In the data rows, 128 means zero.
Each row of this table is followed by its label. One hidden rule gives the labels. It looks at one to three of the table's principal directions, none of them among the few with the most spread.
{167, 109, 114, 118, 124, 179, 115,  85, 178, 141, 132, 138,  88, 207, 124,  86, 149, 110,  92, 116, 140, 127, 160,
 142, 132, 109, 174, 140, 150,  94, 128, 153,  90, 157} 2
{129, 115, 120, 136, 167, 101, 121, 191,  78, 112, 101, 116, 181,  53,  91, 135, 100, 103, 141, 123, 144, 132, 109,
 130, 154, 121, 133, 167, 106, 119, 140, 119, 180, 136} 0
{175, 129, 131, 108, 137, 134,  86, 163, 154, 141, 106, 109, 143, 152, 118,  71, 109,  69,  91, 121, 145, 163, 128,
 156, 172,  83, 205, 183, 137,  26, 161, 108, 117, 155} 2
{128, 110, 113, 133, 155,  93, 115, 143,  93, 149, 123, 161, 172,  47, 107,  69,  42,  52, 124, 155, 184, 178, 104,
 111, 180, 146, 103, 170,  89,  88, 155, 154, 201, 135} 3
{ 99, 155, 155, 158, 144,  85, 145, 182, 100,  88, 148, 129, 132,  52, 138, 158, 113, 152, 154, 114, 100, 118,  99,
  98, 117, 143,  98,  95, 105, 176, 127, 102, 148, 108} 1
{123, 182, 147,  99,  99, 159, 134, 141, 200,  87, 142, 125,  90, 160, 206, 147, 110,  99,  72, 100,  99, 184, 140,
 130, 117, 136, 156,  77, 124,  98, 167, 104, 132, 208} 1
{ 75,  68,  99, 101,  80, 105, 155,  85, 121, 173, 131, 132, 162, 132, 143, 213, 161, 183, 173, 179, 126,  65, 129,
 155, 135, 165,  47,  94, 146, 196, 100, 144, 122,  96} 0
{ 59, 102, 143, 107,  79, 166, 181,  63, 105, 148, 111, 106, 167, 171, 143, 227, 192, 188, 168, 183, 134,  99, 141,
 172,  90, 172,  37, 102, 129, 227,  95, 164, 137,  98} 1
{131,  84, 145, 145, 140,  81, 158, 185,  87, 149, 116, 113, 164,  22, 130, 166,  96, 131, 168, 141, 144, 109, 120,
 107, 149, 158,  94, 121, 127, 141, 130, 151, 179,  91} 0
{116, 113, 118, 123, 155,  94, 142, 173,  62, 130, 126, 110, 194,  66, 119, 137, 134, 127, 165, 147, 112, 113, 101,
 124, 143, 147,  89, 144,  75, 157,  85,  92, 180,  81} 1
{190, 117,  98,  83, 119, 215,  91,  83, 172, 140, 116, 111, 113, 246, 132,  80, 163,  80,  75, 110, 132, 163, 168,
 176, 136, 107, 218, 163, 131,  46, 117, 117, 101, 180} 2
{ 84, 133, 126, 164, 159, 101, 141, 113,  70, 118, 132, 141, 149,  72,  61, 155, 102, 188, 162, 156, 127, 105, 128,
 117, 112, 129,  98, 142, 128, 199,  98, 142, 141,  99} 0
{129, 140,  98,  69,  96, 175, 135, 114, 161, 120, 118, 120, 126, 205, 165, 157, 179, 109,  98, 113,  83, 138, 150,
 155, 116, 143, 143, 101, 110, 137, 108,  91, 126, 179} 0
{ 81, 129, 120, 155, 159,  26, 118, 148,  57, 158, 132, 169, 194,   0,  91,  91,  19, 106, 165, 184, 183, 154,  72,
  96, 175, 140,  44, 161,  94, 126, 151, 144, 199,  82} 3
{106, 139, 124, 164, 124, 108, 140, 112, 105, 103, 168, 152,  89, 123, 131, 139, 174, 190, 166, 110,  82,  74, 108,
  92,  84, 141,  91,  79, 125, 209,  86, 105,  94,  76} 1
{104, 121, 139, 122, 121, 108, 144, 144, 130, 131, 120, 113, 152,  95, 138, 160, 112, 138, 129, 152, 129, 122, 126,
 132, 137, 130, 113, 130, 135, 136, 138, 132, 141, 127} 0
{144, 129, 132, 152, 151, 116,  99, 148, 159, 111, 146, 161, 109,  75, 126,  67,  42,  62,  90, 120, 173, 180, 118,
 113, 175, 113, 167, 157, 131,  58, 190, 150, 148, 182} 2
{106, 110,  65,  89, 107, 120, 103,  73,  91, 167,  97, 122, 175, 182,  94, 125, 172, 150, 139, 169, 120,  94, 119,
 157, 119, 109, 119, 173, 134, 134,  88, 101, 106,  95} 3
{189, 128,  88, 173, 213, 138,  83, 113,  98, 122, 142, 169,  98, 107,  44,  10,  89,  74, 120,  93, 180, 156, 132,
  90, 155, 105, 169, 206,  98,  86, 123, 146, 134, 138} 0
{116, 148, 104, 100,  96, 132, 120, 122, 162, 116, 148, 154, 108, 131, 166, 128, 107,  94,  95, 128,  95, 169, 133,
 126, 143, 143, 150, 108, 124, 114, 138,  89, 134, 182} 2
{111, 156, 175, 121, 140, 100, 140, 221,  97, 100,  95,  71, 187,  70, 129, 178, 122, 133, 136, 131, 102, 138, 110,
 146, 133, 113, 144, 144, 115, 126, 140,  86, 158, 121} 2
{139, 119, 115,  90, 107, 170, 104,  83, 161, 149, 132, 143, 137, 194, 144,  88, 125,  69,  97, 143, 154, 170, 136,
 166, 158, 140, 139, 144, 103,  84, 135, 135, 130, 163} 1
{135,  83, 105, 144, 149, 139, 125,  87, 119, 141, 140, 141, 132, 116, 103,  91, 119, 122, 126, 151, 165, 109, 133,
 121, 140, 131, 124, 165, 123, 128, 112, 168, 130, 114} 2
{105,  88, 152, 125,  87, 135, 194, 121, 123, 147, 134,  87, 127, 144, 178, 230, 218, 216, 184, 143,  89,  50, 140,
 133,  85, 163,  58,  62, 151, 218,  79, 135, 109,  60} 1
{ 81,  90, 136, 106,  65, 126, 167, 121, 172, 136, 142, 123, 131, 116, 184, 202, 130, 160, 118, 174,  95, 104, 143,
 148, 133, 146, 118,  85, 174, 158, 132, 131, 125, 143} 2
{146,  43,  92, 126,  83, 170, 126,  55, 148, 166, 156, 161,  96, 196, 144, 119, 198, 125, 153, 134, 146,  83, 137,
 151, 139, 158, 103, 109, 149, 147, 103, 158,  93, 109} 1
{124, 132, 148, 109, 127, 127, 143, 139, 132, 140, 108,  96, 151, 144, 134, 158, 150, 145, 134, 135, 124, 111, 133,
 141, 122, 128, 112, 125, 120, 139, 121, 132, 122, 111} 0
{125, 116, 139, 118,  86, 149, 160, 130, 152, 129, 145, 127,  99, 172, 177, 182, 191, 156, 150, 109,  88, 101, 137,
 137, 108, 154,  97,  57, 142, 174, 110, 114, 112, 121} 1
{127, 150, 130, 103, 105, 119, 105, 148, 146, 122, 117, 120, 144, 116, 172, 121,  84,  83,  96, 130, 137, 180, 111,
 138, 142, 124, 153, 128, 128,  57, 174, 109, 152, 166} 3
{120, 122, 155, 180, 158, 105, 163, 153,  87, 114, 144, 135, 116,  61, 113, 146, 127, 162, 175, 117, 133, 102, 118,
  89, 111, 149,  75, 105, 119, 192, 114, 153, 151,  84} 3
{174,  77,  98, 132, 110, 149, 136,  97, 147, 168, 150, 153,  74, 185, 134, 131, 180, 149, 160, 100, 122,  86, 154,
 123, 127, 144, 113,  82, 161, 142,  97, 144,  95, 111} 0
{154, 167, 131, 109, 151, 138, 109, 142, 128, 122, 105,  95, 139, 167, 120, 109, 139, 124, 110, 108, 119, 141, 131,
 135, 115, 100, 162, 149, 111,  90, 123, 104, 116, 130} 0
{ 94, 170, 119, 131, 132, 128, 102, 114, 122, 100, 124, 161, 134, 107, 109, 103,  73,  81, 102, 135, 154, 193, 111,
 131, 140, 124, 132, 161, 111, 113, 171, 123, 154, 184} 3
{ 93, 123, 148, 132,  98, 122, 131, 156, 112, 104,  85,  85, 166,  86, 135, 165, 109, 150, 105, 163, 123, 131, 115,
 150, 104,  87, 179, 160, 190,  95, 167, 125, 143, 136} 3
{145, 142, 124, 105, 122,  85, 102, 187, 148, 131, 144, 134, 142,  78, 171, 107,  70,  67, 111, 121, 119, 176, 106,
 123, 182, 135, 151, 122, 106,  57, 160,  79, 155, 156} 2
{167, 128, 149, 125, 127, 119, 136, 164, 149, 146, 146, 110, 109, 159, 147, 139, 155, 160, 147, 103,  91, 102, 140,
 130, 130, 119, 138,  83, 142, 119, 103, 102,  99,  97} 2
{134, 186, 141, 126, 111, 154, 110, 115, 164,  92, 127, 115,  77, 197, 146, 141, 166, 159, 105,  83,  92, 127, 136,
 129,  78, 103, 173,  97, 151, 123, 139, 102,  67, 151} 3
{150, 140, 119, 108, 137, 148, 116, 111, 119, 144,  92, 100, 143, 168, 111, 107, 144, 120, 112, 130, 140, 136, 139,
 137, 113, 107, 153, 167, 128,  95, 122, 131, 120, 122} 3
{123, 112, 141, 117, 111, 137, 146, 114, 158, 139, 141, 130, 123, 126, 164, 151, 113, 122, 123, 138, 143, 134, 141,
 131, 139, 159, 105,  99, 123, 132, 137, 157, 136, 141} 2
{133, 141, 131, 152, 163,  69, 116, 196,  81, 116, 142, 141, 145,  67, 100, 133, 113, 139, 176,  99, 108, 113,  97,
 111, 146, 132, 106, 107,  98, 150, 115,  88, 146,  99} 0
{146, 115, 114,  96, 108, 117, 111, 136, 160, 162, 113, 126, 148, 134, 170,  87,  83,  68,  94, 149, 164, 171, 115,
 139, 166, 112, 137, 148, 142,  30, 175, 133, 155, 152} 3
{133, 117, 117, 119, 152, 140, 119, 107, 134, 142, 130, 146, 149, 110, 101,  74,  72,  73,  95, 161, 164, 172, 141,
 133, 170, 129, 146, 183, 103,  95, 133, 152, 158, 156} 2
{118, 155, 132, 130, 141, 120, 119, 127, 127, 113, 136, 124, 127, 127, 110, 128, 129, 144, 124, 127, 107, 123, 130,
 125, 123, 120, 145, 138, 115, 144, 113, 106, 106, 125} 2
{131, 129, 143, 120,  94, 180, 125,  81, 168, 117, 138, 121,  94, 185, 160, 130, 168, 121, 107, 124, 128, 134, 144,
 144, 110, 139, 151, 124, 136, 128, 132, 137,  88, 143} 1
{115, 125, 127, 170, 196,  92, 108, 135,  57, 123, 110, 139, 181,  10,  46,  68,  34,  90, 129, 166, 199, 164, 108,
 104, 160, 117, 132, 229,  98, 107, 147, 167, 185, 116} 1
{190,  94, 107, 122, 138, 103,  77, 133, 127, 190, 123, 160, 139, 128, 103,  35,  74,  49, 127, 129, 187, 165, 117,
 133, 196, 119, 150, 166, 126,  25, 155, 146, 141, 122} 3
{ 46, 112, 124,  58,  48,  94, 151, 133, 148, 153, 112, 100, 204, 118, 197, 240, 115, 154, 128, 201, 100, 126, 117,
 185, 149, 151,  82,  90, 145, 139, 142,  97, 153, 144} 0
{100, 144, 156, 107,  88, 152, 150, 102, 185, 125, 139, 129, 111, 150, 181, 143, 122, 110,  92, 152, 125, 157, 141,
 134, 128, 146, 121, 111, 130, 134, 151, 142, 120, 159} 1
{129, 156, 145, 150, 177,  56, 125, 156, 107, 144, 135, 141, 136,  55, 102, 117,  69, 130, 157, 119, 160, 125, 111,
  81, 149, 144,  73, 124,  87, 142, 139, 150, 139,  95} 0
{181, 141, 140, 161, 160, 106, 137, 163, 146, 126, 142, 154,  63, 123, 145,  90, 137, 111, 145,  53, 141, 108, 117,
  63, 117, 139,  91,  75, 113, 132, 147, 157, 119, 112} 3
{139, 108,  79,  83, 104, 174, 132,  32, 173, 179, 139, 145,  99, 237, 137, 134, 174, 138, 123, 138, 135, 114, 172,
 145, 128, 151,  97, 113, 127, 146,  90, 148,  88, 140} 0
{111, 127, 156, 160, 151, 100, 134, 157,  57, 127,  96,  88, 171, 111,  65, 144, 178, 193, 176, 144, 117,  68, 105,
 136,  98,  90, 119, 169, 142, 173,  98, 118, 106,  42} 3
{103, 144, 117,  86, 103, 147, 149, 100, 163, 138, 120, 116, 123, 194, 152, 187, 177, 153, 127, 128, 106, 110, 148,
 146, 113, 142,  89,  98, 122, 173, 116, 120, 103, 148} 0
{ 92, 161, 132, 186, 196,  62, 114, 158,  35,  99, 134, 141, 163,  31,  35,  94, 106, 155, 173, 141, 127, 106,  85,
  91, 128, 109, 104, 191,  87, 191, 100, 102, 135,  63} 1
{146, 115, 144, 215, 202,  80, 142, 156,  77, 113, 177, 160,  91,  56,  63,  99, 142, 180, 198,  93, 126,  56, 111,
  64, 124, 135,  81, 116, 104, 214,  82, 144, 107,  45} 2
{169,  94, 113, 133, 127, 136, 136, 149, 109, 132, 150, 129, 118, 129, 160, 119, 163, 125, 155,  99, 106, 109, 121,
 116, 123, 151, 119,  88, 115, 126,  93, 108, 147,  99} 1
{149,  76,  61, 138, 128, 145,  95,  92, 114, 123, 158, 175, 109, 140, 107,  85, 149, 108, 134, 113, 126, 106, 122,
 130, 144, 135, 151, 137, 126, 126, 101, 114, 121, 139} 3
{132, 130, 124, 180, 192, 116, 118, 126, 102, 110, 153, 164, 113,  74,  54,  70,  90, 118, 134, 127, 152, 131, 128,
  96, 150, 116, 135, 179, 107, 152, 118, 146, 131, 122} 2
{165, 156,  75,  83, 186, 152,  83, 125,  92, 129,  87, 102, 181, 168,  74,  70, 142,  69, 104, 113, 144, 159, 130,
 146, 145, 107, 166, 219,  54,  82, 100,  90, 144, 150} 0
{174, 127, 108, 149, 127, 137,  91, 128, 201, 109, 173, 192,  40, 118, 151,  55,  72,  51,  79,  80, 145, 176, 136,
  96, 170, 126, 189, 118, 147,  59, 186, 134, 112, 209} 2
{125, 100, 156, 119, 116, 125, 133, 117, 123, 174, 111,  93, 166, 142, 113, 163, 130, 163, 153, 169, 154, 112, 142,
 168, 143, 124, 116, 143, 152, 118, 121, 154, 114,  89} 2
{115, 116, 185, 113,  57, 153, 178, 123, 141, 155, 103,  83, 121, 209, 168, 229, 220, 216, 166, 131,  84,  71, 149,
 165,  68, 138,  98,  44, 186, 184, 105, 142,  87,  76} 3
{159, 117, 182, 132, 136, 130, 149, 164,  91, 156, 101,  65, 161, 160, 121, 146, 201, 171, 177, 124, 120,  84, 124,
 147, 106, 118, 110, 127, 124, 140,  90, 126, 110,  35} 1
{104, 115, 132, 129, 120,  86, 110, 136, 100, 148, 130, 123, 171,  96, 101, 130, 113, 147, 149, 171, 123, 113, 109,
 147, 154, 117, 133, 158, 134, 127, 115, 106, 116,  87} 2
{118,  95,  95, 166, 118, 184, 139,  50, 108, 111, 133, 160,  79, 173,  84, 128, 177, 180, 134, 125, 122,  86, 152,
 125,  71, 120, 140, 125, 180, 188,  96, 166, 103, 128} 3
{142, 137,  87,  61, 101, 208, 137,  81, 157, 125,  80,  90, 124, 252, 149, 166, 213, 135,  88, 106,  97, 116, 170,
 161,  76, 122, 160, 121, 134, 130, 103, 120, 107, 176} 0
{156, 137, 137, 162, 188, 129, 136, 169,  72,  92, 141, 100, 132, 119,  91, 126, 189, 178, 170,  86,  88,  74, 120,
 110,  95, 121, 131, 125,  88, 182,  61,  94, 118,  69} 2
{151, 160, 149, 121, 122, 159, 117, 125, 174, 115,  88, 123,  93, 164, 130, 102, 112,  89,  70,  99, 150, 161, 147,
 122, 109, 102, 185, 143, 155,  77, 186, 165, 111, 183} 3
{112, 149, 121, 127, 112, 188, 129,  80, 125,  90, 123, 121, 103, 194, 126, 150, 201, 152, 122, 107, 105, 116, 139,
 142,  73, 132, 139, 124, 125, 178, 106, 119,  97, 143} 1
{137, 113,  68, 126, 111, 167, 110,  73, 190, 114, 154, 207,  60, 152, 154,  68,  82,  54,  67, 109, 157, 177, 140,
 108, 146, 136, 148, 117, 147,  86, 177, 160, 145, 230} 3
{143, 109, 142, 128, 129,  94, 124, 172, 145, 146, 133, 127, 140,  58, 161, 121,  68,  74, 127, 134, 169, 162, 115,
 118, 182, 144, 118, 137, 122,  72, 176, 140, 162, 141} 2
Here are more rows. What is the label of each one?
{156, 180,  75,  90, 142, 191,  76,  69, 145, 108, 107, 132, 110, 241, 101,  55, 152,  88,  64, 102, 119, 170, 144,
 145, 103,  88, 204, 178, 108,  75, 117,  95,  99, 185} -> 3
{158, 141, 143, 102, 119, 135, 129, 173, 155, 116, 114,  93, 123, 134, 169, 147, 142, 112, 106,  97, 100, 134, 137,
 129, 124, 129, 171, 110, 125,  95, 139, 103, 123, 149} -> 0
{145, 193, 101, 111, 160, 121,  93, 158, 110,  96, 104, 132, 135, 121, 116,  90,  98,  75,  99,  86, 122, 183, 112,
 110, 124, 114, 161, 151,  86,  85, 148,  85, 156, 175} -> 3
{131, 120, 108, 134, 113, 166, 135,  78, 149, 117, 138, 163,  77, 164, 134, 133, 143, 133, 117, 104, 129, 121, 150,
 115, 100, 149, 124,  89, 142, 156, 128, 163, 118, 162} -> 3
{100, 159, 146, 175, 186,  50, 135, 228,  35,  88, 125, 124, 176,   0,  88, 136,  86, 125, 178, 120, 119, 137,  76,
  86, 140, 131,  91, 156,  81, 169, 130,  84, 192,  90} -> 3
{133, 115,  57, 118, 172, 103,  88, 109,  81, 155, 119, 159, 175,  73,  61,  61,  46,  72, 115, 165, 170, 176, 126,
 123, 183, 119, 145, 218, 100,  77, 123, 121, 179, 150} -> 0
{125, 135, 167,  97,  24, 182, 168,  51, 255, 147, 189, 136,  15, 255, 255, 192, 207, 159, 116, 108,  97, 112, 164,
 131,  97, 184,  79,   0, 161, 163, 138, 147,  37, 144} -> 1
{ 93, 185, 158, 156, 137, 132, 159, 142, 108,  73, 131, 127,  99, 123, 127, 169, 173, 171, 147,  94,  88, 111, 118,
  97,  67, 138,  92,  90, 109, 221, 116, 114, 119, 118} -> 3
{143, 163, 177,  99,  79, 156, 137, 147, 183, 114, 131,  72,  93, 217, 191, 196, 219, 180, 128,  91,  58,  97, 146,
 156,  89, 124, 161,  63, 150, 139, 113,  79,  50, 117} -> 2
{183, 120, 133,  91,  86, 161, 123,  96, 201, 177, 124, 113,  78, 255, 170, 124, 192, 141, 116, 101, 115, 103, 160,
 148, 116, 117, 148,  82, 167,  87, 122, 136,  55, 119} -> 0
{141, 147, 173,  97, 148,  74, 122, 244,  94, 147,  55,  70, 232,  26, 149, 115,  32,  35, 109, 151, 183, 211,  91,
 137, 180, 115, 134, 184,  97,  13, 205, 127, 231, 138} -> 3
{ 75, 142, 147, 117, 131, 119, 150, 147, 106,  96, 114, 106, 182,  80, 147, 163, 118, 122, 123, 155, 130, 134, 105,
 133, 121, 147,  91, 137,  85, 163, 137, 128, 171, 132} -> 1
{116, 108, 103, 127, 117, 121, 119,  74, 173, 157, 170, 194,  93, 116, 127, 111,  74,  90, 121, 146, 167, 156, 145,
 118, 182, 165,  96, 122, 122, 134, 149, 163, 123, 170} -> 2
{149, 133, 118, 128, 157, 156, 126,  97, 116, 129, 112, 100, 124, 173,  93, 123, 167, 165, 128, 118, 127,  98, 151,
 128,  95, 110, 148, 152, 125, 139,  91, 139,  98, 107} -> 0
{146, 123, 141, 170, 145, 114, 131, 140, 137, 121, 151, 171,  85,  90, 127,  85,  93, 101, 131, 102, 153, 137, 119,
  87, 137, 138, 114, 107, 130, 125, 156, 164, 140, 131} -> 3
{138,  98, 117, 144, 135, 129, 138, 119, 107, 137, 138, 139, 120, 146, 118, 124, 180, 149, 165, 113, 127,  79, 119,
 120, 117, 140,  87, 110, 118, 170,  97, 138, 118,  86} -> 3
{ 78,  65, 130, 134,  99, 118, 146,  74, 102, 171, 130, 129, 170, 100,  98, 174, 123, 174, 163, 208, 155,  92, 138,
 159, 145, 149,  89, 151, 156, 177, 106, 171, 123,  84} -> 2
{121,  81, 173, 137, 111, 115, 155, 152, 115, 158, 133,  96, 164, 106, 141, 166, 147, 161, 169, 165, 135,  96, 123,
 155, 146, 138,  98, 120, 144, 143, 113, 141, 129,  66} -> 1
{175, 145, 170, 175, 169,  80, 110, 235, 121, 103, 164, 146,  99,  42, 115,  99,  96,  88, 157,  68, 115, 147, 108,
  95, 179, 134, 156, 114, 102, 111, 148,  88, 132, 123} -> 2
{ 97, 136, 134, 118,  78, 137, 173,  75, 179, 135, 157, 139,  68, 177, 189, 204, 176, 197, 144, 121,  92,  83, 151,
 108,  81, 170,  63,  29, 148, 211, 109, 147,  83, 120} -> 0
{118, 104, 102, 105, 128, 149, 122, 106, 123, 142, 131, 138, 161, 114, 115, 139,  86,  97, 119, 161, 152, 171, 148,
 160, 169, 150, 133, 156, 113, 112, 125, 132, 169, 171} -> 2
{117, 131, 177, 105,  48, 123, 166, 151, 241, 132, 192, 137,  58, 129, 245, 223, 120, 144, 122, 117,  71, 140, 161,
 131, 155, 184, 120,   3, 162, 147, 151, 107,  93, 171} -> 2
{135, 113, 105, 149, 188,  91, 102, 150,  41, 139, 111, 112, 195,  80,  44,  98, 111, 150, 165, 149, 144, 106, 107,
 135, 143,  98, 134, 197, 107, 121,  89, 111, 151,  72} -> 0
{166, 142, 143, 100, 104, 155, 128, 150, 173, 129, 115, 101, 105, 165, 192, 138, 137,  95, 102,  94, 126, 161, 139,
 133, 123, 132, 153,  97, 136,  69, 160, 121, 130, 163} -> 3
{138,  96, 120, 156, 162, 171, 152,  56,  38, 151,  92,  88, 145, 232,  38, 147, 255, 253, 206, 125, 124,   2, 140,
 141,  34, 110,  74, 143, 129, 241,  18, 167,  72,   0} -> 3
{126, 152, 121, 143, 126, 117, 145, 104, 166, 120, 171, 159,  59, 133, 153, 130, 129, 158, 127, 104,  99, 112, 142,
  80, 107, 145, 105,  73, 133, 169, 116, 129,  95, 130} -> 0
{ 76, 102,  99, 123, 140, 129, 156,  98,  78, 123, 132, 119, 181,  96, 119, 164, 145, 156, 155, 176, 131, 102, 119,
 134, 120, 155,  61, 149,  90, 197,  82, 130, 168, 101} -> 1
{175, 118, 118, 165, 152, 170, 118,  94, 114, 122, 121, 148,  72, 196,  76,  85, 192, 148, 142,  74, 135,  86, 142,
 111,  84, 110, 147, 126, 146, 152, 106, 161,  84, 108} -> 3
{116, 213, 175, 110, 126, 159, 149, 181, 169,  53,  97,  79, 108, 136, 193, 171, 144, 107,  78,  77, 101, 169, 126,
 115,  79, 121, 151, 104, 108, 122, 180, 106, 137, 193} -> 3
{129, 139, 119, 149, 154,  79,  94, 149,  90, 132, 128, 135, 150,  65,  93,  91,  79, 113, 141, 138, 149, 145, 100,
 113, 154, 110, 139, 175, 122,  94, 142, 110, 137, 107} -> 3
{116, 118, 103, 154, 139, 149, 143, 110, 126,  93, 146, 162,  86, 117, 111, 152, 140, 148, 134, 100, 117, 108, 143,
 107, 107, 144, 119, 102, 135, 188, 119, 144, 131, 163} -> 0
{103, 146, 144, 185, 201,  90, 106, 185,  62,  77,  98, 134, 185,   0,  48,  62,  11,  89,  98, 155, 180, 177,  90,
 110, 146,  73, 174, 227, 124,  81, 182, 151, 203, 148} -> 3
{ 96,  57, 120, 172, 165,  80, 127, 144,  26, 142, 118, 110, 219,  15,  53, 109, 107, 154, 176, 205, 162,  83,  91,
 136, 156, 107, 114, 226, 130, 146,  97, 137, 165,  40} -> 1
{144, 128, 154,  74, 100, 149, 118, 196, 130, 126, 109,  75, 189, 131, 173, 162, 137,  74, 118, 132, 104, 182, 126,
 191, 170, 141, 173, 138,  99,  69, 134,  62, 165, 157} -> 1
{146,  88, 130, 136,  75, 184, 123,  73, 155, 139, 137, 131,  75, 227, 137, 156, 223, 170, 148, 107, 116,  79, 149,
 162,  97, 128, 146,  93, 185, 151, 112, 142,  54, 114} -> 1
